X =
[[118 142 132 126 147]
 [139 147 125 132 142]
 [143 146 130 113 105]
 [130 115 139 123 116]
 [122 124 141 141 143]
 [125 115 155 134 115]
 [144 136 126 126 140]
 [137 131 114 116 126]
 [145 134 124 136 127]
 [128 138 140  99 112]
 [142 127 136 110 119]
 [129 122 133 132 115]
 [116 145 130 102 126]
 [100 133 129 107 110]
 [129 112 135 138 141]
 [141 152 137 143 123]]
The second entry on the main diagonal -> 147
The last entry, reading row by row -> 123
Find the entry directly above 135.
129
Find the last entry in the row that holds the smallest entry.
112
The top-right entry: 147
Find the entry just left of 114.
131
The entry just right of the largest entry: 134
Find the last entry in the row that holds the largest entry.
115
Find the 2nd largest entry.
152
Find the 2nd smallest entry.
100
Find the entry directly below the largest entry.
126
Find the first entry in reading order.
118
The bottom entry of the column that holds the largest entry is 137
Find the bottom-left entry.
141
The top entry of the column that holds the largest entry -> 132
The 4th entry in reading order is 126
Find the entry directly above the smallest entry.
136
The third entry on the diagonal from the top-right corner -> 130
Find the largest entry in the first column.
145
Find the second entry in reading order.
142
The entry directly above 113 is 132
Find the first entry in the row that holds the largest entry.
125
Find the entry just left of the largest entry.
115
Find the first entry in the row that holds the smallest entry.
128
The largest entry is 155

Questions about the grid below. Rows and columns are numbered from 0.
1) Give the entry at row 0, column 1.
2) Give the entry in the top-right corner.
3) Give the bottom entry of the column that holds the largest entry.
4) Give the minimum.
5) Give the entry at row 0, column 0.
[[141 141 135 138 144 139]
 [128 148 119 156 134 154]]
1) 141
2) 139
3) 156
4) 119
5) 141

W =
[[127 134 133 119 133 126 121 128 149 119 133 117 133]
 [126 124 134 129 126 127 125 139 122 132 126 128 126]
 [126 127 128 133 128 130 131 123 130 129 128 132 125]
 [126 125 127 134 125 129 134 124 138 132 125 132 126]
 [127 127 128 123 127 134 124 125 118 128 127 129 126]
 [125 125 126 134 125 130 135 123 140 132 125 133 125]
 [126 126 130 126 127 131 132 127 120 129 127 129 126]
 [128 124 127 119 124 134 114 132 121 128 125 128 126]
 [128 127 130 130 128 128 129 130 121 129 128 129 127]
 [128 128 128 128 128 128 128 128 128 128 128 128 128]]
Rows and columns are numbered from 0.
The entry in the top-right corner?
A: 133
The entry at row 0, column 0 is 127
The entry in the bottom-left corner -> 128
The entry in row 0 and column 1 -> 134
The entry just left of the smallest entry: 134
The bottom entry of the column that holds the largest entry?
A: 128
The entry at row 0, column 2?
A: 133
The top entry of the column that holds the largest entry -> 149
The entry just right of the largest entry?
A: 119
The entry in row 2 and column 0?
A: 126
The entry directly below 140?
A: 120
The entry directly above the smallest entry is 132
The entry at row 2, column 2?
A: 128
The entry directly below the largest entry -> 122
The entry in row 1 and column 2: 134
The bottom-right entry -> 128
The bottom entry of the column that holds the smallest entry?
A: 128
The entry at row 1, column 1?
A: 124
The top entry of the column that holds the smallest entry -> 121

A =
[[143 119 129 113 119 135 125 106 143]
 [136 121 121 113 141 147 124 122 141]
 [143 116 120 116 140 110 123 129 135]
 [146 120 120 144 109 136 111 135 120]
 [104 126 110 109 138 135 140 144 106]]
Rows and columns are numbered from 0.
Give the bottom-right entry.
Answer: 106
The entry at row 2, column 1 -> 116
The entry at row 0, column 0: 143
Give the entry in row 0 and column 2.
Answer: 129
Give the entry at row 1, column 0.
Answer: 136
Give the entry at row 0, column 1.
Answer: 119
Give the entry in the bottom-left corner.
Answer: 104
Give the entry directly above the largest entry.
Answer: 135
Give the entry in row 2 and column 0.
Answer: 143
Give the entry directly below the centre entry.
Answer: 109
The entry just right of the centre entry -> 110
Give the entry directly above the smallest entry.
Answer: 146
Give the entry just right of the largest entry.
Answer: 124

Read these off the matrix that follows. Counting starts at 0.
1) Give the top-left entry.
2) Give the entry just right of 142.
3) Give the entry at row 0, column 1.
4) Give the minimum.
5) Give the bottom-right entry.
6) Give the top-right entry.
7) Give the entry just right of the smallest entry.
8) Give the entry in row 1 and column 1.
[[139 117 155 127 151]
 [117 112 130 131 125]
 [131 122 132 129 130]
 [137 118 142 128 139]
 [121 111 132 127 124]
 [116 115 130 138 128]
 [116 110 132 132 125]
 [117 111 133 134 128]
 [116 113 129 133 125]
 [124 114 134 135 134]
 [138 129 137 127 135]
 [115 112 130 141 129]]
1) 139
2) 128
3) 117
4) 110
5) 129
6) 151
7) 132
8) 112

x =
array([[122, 138, 130, 123, 117, 121, 117, 133, 124, 111],
       [115, 123, 132, 130, 125, 132, 130, 128, 126, 128],
       [123, 120, 117, 141, 121, 127, 126, 118, 124, 122],
       [131, 109, 126, 110, 139, 128, 127, 128, 117, 132],
       [129, 137, 125, 122, 125, 129, 126, 129, 126, 125],
       [130, 133, 115, 101, 135, 128, 118, 122, 130, 141],
       [130, 127, 130, 124, 125, 122, 122, 121, 145, 131],
       [125, 121, 133, 128, 131, 131, 130, 129, 107, 120],
       [132, 127, 135, 122, 139, 134, 131, 135, 124, 139],
       [134, 114, 117, 116, 113, 122, 133, 135, 122, 139]])
Indices start at 0.
The entry in the bottom-right corner?
A: 139
The entry in row 0 and column 0?
A: 122
The top-right entry?
A: 111
The entry at row 0, column 1: 138
The entry directly above the largest entry: 130
The entry in row 0 and column 2?
A: 130
The entry in the bottom-left corner?
A: 134
The top entry of the column that holds the largest entry: 124
The bottom entry of the column that holds the largest entry -> 122
The entry in row 2 and column 0?
A: 123
The entry in row 1 and column 2: 132
The entry in row 1 and column 0?
A: 115
The largest entry -> 145
The entry in row 2 and column 2: 117
The smallest entry -> 101
The entry directly below the smallest entry: 124
The top entry of the column that holds the smallest entry?
A: 123

B =
array([[125, 116, 125, 133, 153, 127, 105, 104, 111, 123, 118, 126],
       [133, 127, 101, 122, 157, 157, 136, 105, 133, 117, 127, 118],
       [133, 126, 135, 127, 135, 120, 115, 131, 123, 135, 121, 128],
       [122, 142, 123, 128, 113, 134, 157, 143, 143, 124, 133, 123],
       [126, 134, 130, 126, 126, 123, 131, 133, 130, 126, 129, 128]])
The last entry, reading row by row? 128
The top-left entry: 125
The entry directly above the smallest entry -> 125
The largest entry in the last row -> 134
The smallest entry in the last row: 123
The second smallest entry -> 104
The last entry in the row that holds the smallest entry: 118
The 2nd entry, reading row by row? 116
The entry directly below the smallest entry? 135
The fifth-last entry, reading row by row: 133
The largest entry in the first row: 153
The entry just right of 153? 127
The fourth entry in reading order? 133
The 3rd entry on the diagonal from the top-right corner? 135
The smallest entry in the first column? 122
The second entry on the main diagonal: 127
The fourth entry from the end, reading row by row? 130
The 1st entry on the diagonal from the top-right corner? 126
The bottom-left entry is 126
The minimum? 101
The entry just right of 115? 131
The entry just right of the smallest entry: 122
The entry directly above 121? 127

grid =
array([[104, 137, 115, 114, 141, 105, 140, 154, 123, 134, 153, 143, 115,
        121, 133],
       [116, 113, 118, 131, 124, 111, 123, 126, 147, 132, 131, 139, 124,
        113, 121],
       [105, 113, 103, 106, 144, 135, 135, 132, 141, 124, 117, 139, 129,
        119, 150],
       [116, 132, 105, 130, 143, 147, 116, 117, 113, 131, 145, 151, 116,
        115, 102],
       [110, 143, 138, 145, 108, 129, 106, 141, 140, 110, 106, 113, 115,
        138, 103],
       [111, 107, 114, 101, 147, 120, 110, 133, 107, 147, 128, 152, 131,
        131, 143],
       [120, 120, 146, 128, 150, 115, 146, 110, 141, 122, 118, 116, 112,
        121, 135],
       [128, 154, 123, 118, 151, 154, 151, 105, 129, 134, 138, 110, 115,
        122, 105],
       [154, 123, 140, 109, 132, 123, 152, 117, 103, 103, 130, 131, 148,
        122, 132],
       [137, 134, 130, 112, 109, 128, 136, 132, 133, 130, 144, 146, 118,
        140, 155]])
Find the entry just left of the largest entry.
140
The 1st entry in reading order is 104
The largest entry: 155
Find the minimum.
101
The 2nd smallest entry: 102
Find the entry just right of the smallest entry.
147

M =
[[114 128 127 127 137]
 [143 129 127 131 118]
 [147 129 127 126 127]
 [140 126 128 128 133]
 [142 129 128 128 140]
 [126 121 128 127 135]
 [147 127 128 128 129]
 [112 123 128 126 132]
 [110 128 127 129 139]
 [157 131 128 131 133]
 [144 124 127 130 123]
 [132 131 129 130 136]
 [124 130 127 129 114]
 [144 126 129 125 115]]
Indices start at 0.
The entry at row 1, column 0 -> 143
Give the entry at row 2, column 0.
A: 147
Give the entry directly below the largest entry.
A: 144
The bottom entry of the column that holds the largest entry is 144
Give the entry at row 0, column 2.
A: 127
The entry in row 0 and column 1 -> 128
The entry directly below the smallest entry: 157
The top entry of the column that holds the largest entry -> 114
The entry at row 1, column 2: 127
The minimum -> 110
Give the top-right entry.
A: 137
Give the entry directly above 142.
A: 140
The entry just right of the largest entry -> 131
Give the entry in the bottom-right corner.
A: 115
The entry directly above 110: 112
